One vector is turned by the same rotation once a tick. Each row is the vector after some number of ticks, and that number follows the row.
The counts run from 0 to 419.
[112 142 118 155  85 129 107 119 114 131 161 125 135 121 140 139 163 133
 144 131 146 148 187 140 124 106 121  87 106 133 183 155 135 129 136 172
  90 158  81 154 147 170 166 186 169 150 123 142 141 101 110  94  88 127
 101 145  88 130 145] : 239
[131 100 151 109 109 152 155 143 122  59 138 130  97 112 141 137 122 167
 161 150 109 127 165 176 141 108 144 124  82 113 138 105 115 132 133 140
 131  63 133 167 154 106 144 201 182 148 157 129 108 123 107 124 108 145
 125 117 120 180 116] : 144
[128 108 155 153 134 141 169  97 139 125  84 129 146 122 135 141 136  58
 109 103 177 151 156 140 100 119 119 135  70 119 126 203 113 123 114 105
 164 106 137 121 146 119 160 144 107 128 122 118 165 103 108 128 187 131
 144 176 120 133 104] : 193
[121 126 129 142  91  97 158 131 136 114  67 126 118 118 125 144 101 144
 119 117 180 131 162 123 125  90 136 123 107 121 177 154 129 100 102 134
 194 111 118 132 150 118 136 216 127 154 145 102 130  61 107 150 136 154
 155 101 120 114 125] : 299
[158  83 135 119 134 167 166 150 144  56 104 128 134 109 126 159 149 116
 140 156  60 159 143 188 146 123 135 133  76 114 103 124  75 127 139  86
 128 110 157 134 146 134 171 166 127 126 142 161 146 140 135 140 142 150
 111 118 119 152  97] : 407
[142 107 158 145 137 176 154 108 135  95 134 136 152 136 157 130 151  72
 130 133 117 177 155 170 121 134 111 100  92 116 108 176 124 156 162 114
  99 123 155 146 122 134 187 122 141 135 101 149 172 131 113 103 144  84
 109 176 133 163 108] : 351
[136 118 138 114 129 118 166 175 139  94 116 122 127 131 121 168 114 165
 139 144 148 152 160 163 145 109 121 133 118 123 164 121 100  88  58 126
 208  89 129 142 146 103 115 188 116 141 130 136 112 108 119 144 147 152
 155 112 113 148  86] : 224
[131 162 159 137 103 135 138 149 158 109 136 105 133 141 137 155 120 143
 124 142 149 184 161 168 134 108 120  74 124 124 176 141 126 149 129 174
 151 128 134 168 133 122 190 174 161 189 113 111 140  87  95  97  94 118
 125 139 136 140 112] : 200
[136 164 162 145 105 106 146 128 149 127  67 106 126 133 105 161 116 120
 122 118 165 181 123 137 146  97 137 116 129 123 180 172 122 161 117 156
 158 130 129 132 144 123 179 182 127 166 124  99 152  69  92 130 116 139
 136  96 160  96 123] : 318
[150 118 155 125 129 129 165 117 124 123  67 138 133 125 142 145 136  77
 114 104 181 164 154 147 105 133  97 116  84 108 113 206  91 127 119  96
 171 112 156 117 145 109 169 149 115 119 139 131 141  89  94 146 186 126
 141 149 110 122 111] : 74
[131  74 139 148 138 129 167 166 130 103 117 129 130 131 121 123 114 159
 176 136 106 138 141 114 154 111 138 145 168 138 156  98 152  86  78 110
 174  81 147 139 103 123  75 150 104 137 101 165 133 143 144 141 117 104
 151  82 166 152 102] : 66
[124 124 160 147  89 155 145  91 116 107 123 136 128 123 167 105 123 110
 131 131 164 140 181 154 118 106 130  75  91 108 141 175 155 148 174 151
  83 117 133 159 132 134 167 169 186 164 141 117 143  88  95  98 103 102
 109 153 115 152 147] : 38
[156 119 156 141 165 128 166 170 153 111 121 113 138 143  84 179 144 122
 147 140 114 181 128 150 160 104 126 154 135 137 151 147 112 123  55 121
 167 104 149 133 125 114 126 127  81 126  77 166 162 150 125 136 157 123
 142 104 163 124  76] : 48
[150 112 147 150 105 136 134 112  76 140 108 156 113 122 137 111 158 110
 170 108 113 157 133  89 140 130 140  91 167 130 148 183 147 142 174 130
  77 133 116 121 118 163 136 144 137 118 124 159 153 111 109 145  79  68
 119  76 154  93 156] : 96
[165  95 121 124 133 158 162 147 133  97 108 158 147 125 171 134 155  82
 124 129 107 187 157 151 109 156 102  95  93 107 105 175  94 113 171  87
 134 152 151 112 139 144 196 154 138 132 137 166 150 101 120 148 129 105
 111 147 114 146 118] : 332
[124 151 128 134  93 127 143 133 132 117 143 127 140 134 158 141 130 141
 120 143 167 161 201 164 109 104 109  68  84 108 169 158 123 109 130 154
 138 145 112 149 150 132 178 185 169 159 125 129 130  73 101 115 108 128
 116 162  86 144 127] : 0
[138  93 105 145  95 147 138 163 115  85 160 135 138 119 145 135 151 169
 172 162  88 145 181 147 151 108 141 103 138 120 160  90 136  96 127 142
  92 129 121 160 120 163 109 186 167 155 115 177 128 134 139 116  74 119
 106  91 118 158 135] : 64
[100 135 149 156 119 110 144 136 146 122 125  99 119 135 118 152 105 148
 137 105 197 140 154 133 129  88 131 129 112 134 207 133 145 110  62 166
 197  92 107 162 143 113 125 183 117 160 105 104 138 106 110 109 133 137
 155 137 138 142  98] : 42
[126 106 149 163 102 126 168 126 151 113  77 127 128 138 174 129 102 132
 133 110 160 155 139 122 110 127 136 114 117 122 172 142 141 122 153 132
 200 107 130 141 141 113 164 201 135 177 140  98 130  74  99 141 104 101
 150 130 150 146 130] : 218
[119  80 119 143 143 162 138 142 137  73 164 134 121 117 139 150 170 136
 171 131  68 141 142 159 133 138 140 143  63 129 144 114  96 132 141 126
 125  96 128 154 152 143 148 181 134 129 133 156 134 163 137 106 131 142
 118 162 116 187  97] : 326
[145 105 108 161 124 126 130 122  81 160 126 161 129 120 138 122 188  94
 170  86 127 168 144  71 107 146 115 125 158 133 154 186 120 110 134 115
 128 151 109 110 122 170 118 141 103 102 110 178 170 130 127 150 114  91
 128 117 115 101 129] : 134
[156  94 113 165  94 157 142 100 110 107 104 151 145 108 165 114 158  86
 153 123 102 152 162 127 116 141 128  99 115 117 122 171 130 140 202 103
  66 146 136 115 133 178 168 154 146 131 135 157 171 105 124 128 106  90
  95 118 127 123 148] : 214
[145  96 123 174 131 140 146  98  99 144 123 142 148 111  96 133 167  73
 139 105 126 149 149 107 132 105 126 134 139 139 139 187 154 116  97 100
  86 138 134 116 122 181 112 110  94 111  85 173 197 143 138 135 164 106
 121 122 133  99 124] : 391
[143 118 115 152  86 142 136 121 147  98 121 132 134 128 160 130 136 121
 140 132 115 170 158 149 126 115 132  86 106 117 167 140 130 141 187 152
 111 153 113 148 138 158 191 194 154 174 128 118 144  79 114 119  66 108
 108 130 123 138 143] : 19
[137 116 128 134 115 128 121 148  88 116 157 117 111 108  77 153 176 150
 173 136  92 139 150 135 178  93 148 143 131 130 169 119 123 133  76 155
  83 110 100 136 134 166  86 161 131 120 101 176 145 171 139 119 122 159
 128  78 118 113 116] : 165
[138 102 129 129 112 165 145 152 129  70 146 123 122 111 117 153 159 153
 174 160  54 148 148 179 166 112 151 121 108 122 136  98 110 152 144 141
  76 114 131 153 153 149 152 186 162 149 133 155 129 148 126 115  95 141
 102  97 127 151 119] : 364
[115 111 119 139 100 120 123 139  75 117 161 148 116 118 153 110 149 170
 182 120 152 136 179 108 132 114 125  93 140 125 180 119 141  88 119 155
 121 115 101 153 124 149  97 188 175 131 133 159  98 128 123 127  69 104
 122 113  95 151 135] : 221
[146  88 119 144 136 145 127 126  71 121 131 143 118  96  99 139 197 111
 182 109  85 144 130 114 145 122 138 155 130 135 137 159 109 123 100 109
  88 109 118 112 130 174 109 136  98  78 108 190 170 175 151 143 135 132
 132  91 122 117 111] : 209
[133 113 124 148 110 148 131 113  97 130 134 158 119 132 189 109 170 114
 161 110 127 166 161 113  88 149 115  86  99 124 150 167 120 131 199 128
 116 141 107 135 139 159 171 186 158 135 149 137 131 100 103 121  90  87
 112 163  99 155 137] : 176
[129 145 143 167 109 108 146 132 127 150  93 114 147 151 106 143 104 120
 118 110 193 169 151 102 138  92 125 103 168 134 197 173 163 115  90 140
 166 140 124 133 119 133 127 154 102 165  89 123 159  72 106 136 110 115
 145 111 158  95 124] : 198
[146  82 151 114 156 178 169 143 120  73 151 145 119 127 156 126 143 124
 167 141  93 147 161 177 112 144 112 118  86 115  99 130  98 131 137 100
 137  88 160 145 132 118 145 151 153 117 123 171 121 150 114 122 146 102
 125 165 114 195  94] : 69
